x = [[-34.2, -33.6, 147.6, -233.4, 114.4], [-56.3, -18.8, 88.0, -213.2, 105.1], [-44.4, -25.8, 118.6, -216.5, 105.2], [-29.3, -38.3, 160.7, -246.5, 121.8], [-63.8, -15.5, 73.0, -218.0, 109.0], [-50.0, -22.3, 103.3, -212.9, 103.9]]
The entry just left of the smallest entry is 160.7
The entry just right of -56.3: -18.8
The 2nd smallest entry? -233.4
The first entry in reading order? -34.2
The entry just right of the largest entry? -246.5
The entry just right of the smallest entry -> 121.8
The second largest entry? 147.6
The entry just left of -218.0? 73.0
The entry just left of the largest entry: -38.3

[[69, 66, 61, 64, 60, 59, 60, 60, 61, 62, 35], [61, 58, 67, 61, 44, 65, 62, 62, 57, 65, 50], [59, 61, 67, 61, 60, 60, 64, 64, 63, 58, 10], [61, 58, 47, 67, 62, 61, 63, 63, 59, 56, 84], [61, 59, 64, 65, 67, 65, 60, 60, 66, 63, 50], [61, 57, 69, 60, 42, 66, 63, 63, 56, 64, 29], [61, 62, 66, 65, 70, 64, 66, 66, 59, 67, 88], [64, 66, 67, 61, 61, 66, 59, 59, 62, 56, 99]]
The entry just left of the smallest entry is 58
The largest entry?
A: 99
The smallest entry is 10
The entry just left of 35?
A: 62
The entry just left of the largest entry -> 56

M =
[[  2  60  -4   4   0  -1  -8]
 [  3  15   1   2   1  -3  -6]
 [-11 -21  -5  -7   5   4   5]
 [-13  -4  -7   2  -7   5  -3]
 [ 18  -3   1   1   7   2  -2]
 [ 10   1  13  -4  15  -6   5]
 [ 13 -31 -13  -7   2   5  10]
 [  1   2  -3  -2  -1   5  -3]
 [ 11 -42  11   0  -5   2  -7]
 [ 23   3  -1  -4   0  -6   1]
 [ 13  -6  14   6   6   2  -6]
 [-27  22  30  -5   7  12  -7]
 [-21   4 -15   2   5  -2   3]]
Rows and columns are numbered from 1.
What is the centre entry?
Answer: -7
What is the entry just right of the centre entry?
Answer: 2
What is the entry at row 3, column 1?
Answer: -11
What is the entry in row 1 and column 3?
Answer: -4
What is the minimum?
Answer: -42
What is the entry directly below the centre entry?
Answer: -2
What is the entry at row 1, column 1?
Answer: 2
The entry at row 2, column 1 -> 3
What is the entry in the bottom-left corner?
Answer: -21
What is the entry at row 1, column 2?
Answer: 60
What is the bottom entry of the column that holds the smallest entry?
Answer: 4
What is the entry just right of the smallest entry?
Answer: 11
What is the entry in the top-right corner?
Answer: -8
What is the entry directly below the smallest entry?
Answer: 3
What is the entry in row 3 and column 3?
Answer: -5
What is the entry in the bottom-right corner?
Answer: 3
What is the entry directly below the largest entry?
Answer: 15
The entry at row 2, column 3: 1

data =
[[-1  0 -1  2  0  3  2  2 39 37 42 56 34 45 39]
 [ 6 32 33 41 47 48 38 49 39 35 42 50 45 71 47]
 [ 4  1  2  1 -4  4  3  1 -1  1  3  6  2 41 50]
 [ 0  0  1 -5 34 41 44 39 45 50 46 38 51 40 34]
 [ 0  4  1  0  0  0  0 -3 48 38 48 49 38 46 48]
 [-2  3 -1 -2  1 -1 -6 -1  4 -2 -5  2  3  9 44]
 [ 0 -1 -5  4 -1 -2 34 38 43 44 38 37 46 46 44]]
Indices start at 1.
The entry directly below the largest entry: 41
Read off the centre entry.
A: 39
The entry just left of the centre entry -> 44
The entry directly above the centre entry -> 1
Read off the entry at row 3, column 3.
A: 2
Read off the entry at row 2, column 1.
A: 6
Read off the entry just right of the centre entry.
A: 45
Read off the bottom-left entry.
A: 0
The bottom-right entry: 44
Read off the entry at row 1, column 2.
A: 0
The maximum: 71
Read off the minimum.
A: -6
The entry at row 1, column 1 is -1
Read off the entry just right of 9.
A: 44
Read off the entry just left of the smallest entry.
A: -1
The entry just left of 56 -> 42
Read off the entry just right of the largest entry.
A: 47
Read off the entry in the top-right corner.
A: 39
The bottom entry of the column that holds the largest entry: 46
The entry directly above the largest entry -> 45
The top entry of the column that holds the smallest entry -> 2
The entry directly below the centre entry -> -3
Read off the entry in row 3 and column 1.
A: 4
Read off the entry just left of the largest entry.
A: 45
Read off the entry at row 2, column 3.
A: 33
Read off the entry directly below the smallest entry.
A: 34
The entry just left of 40: 51
The entry just right of the smallest entry: -1

W =
array([  5,  -8, -31,  -5,  -3,  -4,   8, -29, -26,   3, -26,  13,   5,
       -39,  28,  -7])
The third entry is -31
The 2nd entry is -8
The third largest entry?
A: 8
The first entry?
A: 5
The first entry from the right: -7
The second-last entry: 28
The third smallest entry: -29
The third entry from the right is -39

Read these off the matrix that follows.
1) Which number is the 2nd entry in reading order?
2) Which number is the minimum?
3) Which number is the largest entry?
[[5, 5, 6, 3, 2, 5, 3, 6, 4, 4, 5, 5, 5, 7, 6, 4], [4, 2, 2, 4, 3, 2, 5, 2, 4, 4, 4, 2, 2, 0, 4, 2]]
1) 5
2) 0
3) 7
